(in the rows, 128 means zero)
A single turn carries every row of the set below to another of its rows. Some are shown first; where does it send the rows asked next?
luv: [111 121 134 164 107 143 122 106 104 119 105 128 101 120 102 107 116 130
 145 121 139 119 123 124]
sar: [101 114 156 167 119 142 121 126  96 119  96 130 131  97 101 107 133 105
 142 112 118 138  67 147]
tugod: [104 109 138 158 110  94 135 118  89 128 109  97 134 113 103 145 158 113
 135 117 114 151 130 137]
fep: [110 102 148 137 114 112 120 122 100 132  84 140 122 115 103 137 126 109
 130 111 126 140 159 140]
boni: [120 111 139 108 106  87 137 122  92 139 113 144 134 109  99 120 122 109
 116 116 134 126  66 149]
bemit: [ 88 109 130 104 117  85 140 118 106 157  94 118 122  92 116 114 151 112
 127 118 124 140 109 133]
geto: [ 94 111 132 101 102  98 134 101 118 154 112 129 119  89 114 139 149 124
 120 121 127 133 107 138]
Vozaf: [112 108 142 109 104  86 143 122  95 138 111 149 133 103 105 113 126 111
 115 115 134 131  67 145]
zuz: [125 104 133 152 101 137 113 117  95 155 137 148 126 125  84  91 141 122
 129 126 128 126  96 162]
kolim: [106 115 121 104 126  88 126 123  96 162  99 102 123 110 100 124 140 102
 127 122 125 128 109 143]
siluk: [113  99 138 152  94 137 122 112 104 152 136 160 126 112  95  88 149 130
 127 123 127 133  97 157]
venu: [ 99 114 157 166 112 145 119 118 102 117 103 137 131  92 103 117 134 111
 139 112 119 138  66 147]
zopok: [108 135 108 104  99 113 119 106 108 143 103 138 122 109  92 116 117 113
 123 123 121 134  76 140]
vomeb: [113 102 148 136 113 114 116 121 100 131  86 140 122 117 100 140 125 109
 129 112 126 138 158 143]
bisu: [112 121 134 165 111 140 122 110 102 120 102 124 102 123 101 103 115 127
 146 122 138 119 124 125]
ripo: [ 97 130 109 106 103 106 132 112 106 143  90 140 123 101 101  96 122 112
 127 120 117 145  79 133]
lep: [115 109 140 110 108  86 140 125  91 139 109 144 134 107 103 111 125 107
 118 116 134 129  66 147]
visuv: [ 99 131 112 104  95 112 128 103 113 141  99 147 122  99 100 110 122 119
 123 121 120 141  78 136]
rane: [110 116 122  99 110 101 120 107 108 159 116 115 120 107  99 149 138 113
 121 124 128 121 106 147]
tibuf: [110 110 155 141 108 147 138 113  95 118 150 123 143 118  91 128 158 125
 131 109 116 135 118 145]
gor: [105 107 154 145 125 133 146 132  81 121 130 111 146 120  93 100 160 113
 139 106 113 142 121 140]
vakud: [ 99 106 160 144 112 140 150 119  93 117 138 125 144 109 100 109 165 126
 136 106 114 146 121 139]
taf: [107 119 136 164 106 141 126 106 107 117 102 131 101 117 105 102 119 132
 144 121 138 123 124 122]
reru: [100 108 141 158 104  95 139 112  95 124 113 106 132 107 106 146 162 119
 133 116 114 154 129 136]
bitup: [118 110 141 108 102  89 139 120  96 139 115 149 134 104 102 120 124 111
 115 115 135 127  67 148]
lefo: [105 109 140 157 102 101 134 108  97 125 120 105 131 110 102 156 159 120
 131 118 115 149 128 139]
kopa: [108 120 135 166 111 138 126 110 103 119  99 126 102 119 104  99 118 129
 146 120 137 123 124 122]
vimel: [106 134 106 105 108 108 124 116 100 145  92 130 122 111  93 103 117 106
 127 122 119 137  78 139]
mub: [107 117 152 165 120 144 113 126  93 119 102 127 131 103  96 117 128 101
 141 115 119 133  67 151]
Libiv: [109 110 136 157 109  97 130 115  90 127 117  97 132 116  98 154 157 114
 133 118 115 146 128 141]
pedi: [110 101 149 136 110 113 120 119 103 130  85 143 122 113 104 138 128 112
 128 112 127 141 158 141]
tigab: [117 112 149 143 122 141 133 124  82 122 143 109 144 128  84 120 154 113
 136 110 115 133 119 147]
tamu: [107 117 155 164 112 150 113 117 100 118 108 135 131  99  97 125 129 108
 139 113 120 132  65 151]
reto: [119 101 133 155 111 129 120 128  89 157 124 142 127 126  88  73 143 114
 132 124 125 132  97 158]
Ragez: [112 101 149 135 110 115 117 119 103 131  89 142 122 115 101 142 126 112
 128 112 127 138 157 143]
votun: [109  97 139 155 103 129 129 123  96 153 123 154 127 112  97  69 151 123
 132 122 126 139  99 154]

gor goes to tigab
venu goes to sar
Now these:
siluk goes to votun
lefo goes to reru
Vozaf goes to lep
pedi goes to fep
visuv goes to ripo
kolim goes to rane
kopa goes to bisu

A single turn carries every row of the set below to another of its rows. Some are shown first; where does it send the rows asked next?
mekaz: [133 121 107 125 147 161 112 139 140 135 124 153 127 125 116  93 127 129
 138 102 118 142 136 128 118 140 132]
tagob: [127 115 116 123 122 164 131 160 134 129 116 152 104 139 121 111 124 121
 130 108 120 104 137 116 122 124 150]
sem: [131 110 117 123 127 166 126 155 133 131 114 141 103 138 116 102 121 118
 127 112 118 104 138 108 123 125 149]
gema: [123 118 120 128 138 163 122 145 156 131 124 146 114 118 115  87 131 145
 128 123 131 129 152 131 125 134 135]
dom: [127 111 103 108 135 151 120 148 119 127 130 146 118 136 127 102 126 118
 136  99 113 125 133 131 111 134 147]
Vona: [131 135 149 132 145 115 127 130 115 120 122 103 157 137 150 150 151 126
 137 136 143 140 121 130 127 107 129]
genu: [136 123 154 157 129 121 117 121 124 126 105  99 132 139 126 128 137 137
  96 155 139 132 103 131 138 118 131]
navum: [130 108 136 140 122 108 130 119 109 112 116  91 136 140 122 131 132 131
 104 149 141 142 106 129 134 109 139]
rok: [140 119 126 145 135 114 134 129 112 119 116  91 140 136 125 143 122 122
 121 131 143 156  99 120 142 108 127]
bizuf: [138 127 161 121 137 103 116 132 126 123 120 101 150 149 147 143 151 135
 118 133 142 137 123 124 129 121 124]
zat: [127 118 119 140 117 158 139 146 151 129 123 159 117 129 113 113 110 124
 135 102 128 114 138 115 123 123 152]
zume: [145 131 155 125 140 109 121 149 126 123 113  91 140 147 142 145 141 128
 120 128 144 136 121 117 144 119 114]
reses: [129 127 107 123 147 157 115 149 140 135 129 149 121 123 124  95 124 130
 137  99 120 140 135 139 119 140 131]
vut: [140 128 154 154 145 119 119 111 127 135 116 113 150 140 141 140 141 135
 113 143 140 145 100 127 124 115 132]
dipit: [127 118 123 146 116 155 134 138 151 133 124 149 113 129 115 112 103 121
 127 103 124 106 135 115 117 125 156]
remu: [133 133 142 130 140 120 131 150 112 112 112  84 138 134 141 143 144 124
 131 140 143 134 125 128 145 105 121]
muzu: [124 113 106 111 130 157 123 149 123 127 125 161 119 141 126 105 134 122
 135 103 113 121 132 129 112 132 148]
kez: [138 127 161 141 119 103 114 131 132 117 109  92 143 146 126 131 132 134
 101 137 141 131 121 131 142 125 122]
kulag: [116 111 124 134 122 146 137 130 158 128 138 153 121 120 121 105 116 139
 131 114 136 120 150 127 109 124 156]
zivuf: [117 106 121 127 122 150 137 128 154 125 133 151 124 123 113 100 122 141
 133 119 135 124 153 119 111 123 156]
paf: [120 120 115 127 129 159 126 150 152 125 123 155 115 121 115  92 131 145
 128 117 131 130 148 141 123 136 138]
Pesis: [126 106 106 105 136 155 119 142 120 127 126 149 119 139 122  98 133 120
 136 107 114 124 136 120 110 130 148]
zam: [119 122 121 127 138 157 126 147 157 131 131 146 112 115 125  92 129 149
 129 119 135 129 153 140 120 134 139]
Liga: [136 147 161 155 140 122 115 124 128 127 110 107 155 135 141 143 145 128
 123 139 137 132 116 134 132 116 126]
punu: [144 126 145 131 128 101 126 140 124 116 116  90 148 145 132 148 124 120
 122 119 143 144 118 116 144 116 120]
Bedeg: [138 136 136 149 128 116 128 138 112 111 107  86 147 133 124 141 123 114
 126 128 138 141 114 130 150 108 122]
ruvol: [130 125 109 127 137 160 115 147 140 131 122 162 124 129 119  97 131 130
 134 102 116 135 132 139 120 141 134]
nane: [134 120 147 129 151 118 129 126 118 129 123 104 138 139 151 144 154 139
 122 148 146 144 111 122 125 107 132]
Gel: [135 116 149 128 115  94 126 132 122 109 117  88 146 148 126 137 129 127
 110 132 143 137 123 125 142 116 127]
pugos: [143 126 139 136 151 126 133 146 119 126 112  88 126 134 140 144 140 131
 122 140 148 146 108 118 146 107 120]
nep: [127 124 142 145 115 106 126 118 108 105 114  94 155 138 124 136 130 120
 117 139 136 134 118 138 132 111 137]
vofe: [130 114 120 143 121 159 134 135 150 134 122 152 120 129 109 111 105 121
 135 103 126 115 138 105 119 122 153]
tedi: [127 133 160 150 123 117 117 125 119 114 107  96 144 138 133 130 144 131
 108 153 137 121 123 141 134 115 132]
Tufe: [127 112 115 122 122 161 125 155 127 128 121 140 101 139 122 106 116 117
 124 108 115 100 135 119 119 126 150]
dono: [116 111 116 130 116 149 140 138 153 122 132 160 122 122 113 104 121 140
 134 113 136 126 150 130 116 125 153]
Vemi: [142 133 163 142 130 102 110 121 133 125 115 105 157 146 136 137 137 133
 110 130 138 138 117 129 132 126 122]

gema goes to zivuf
Vemi goes to kez
Now these:
zam goes to kulag
paf goes to dono
rok goes to pugos
nep goes to Bedeg

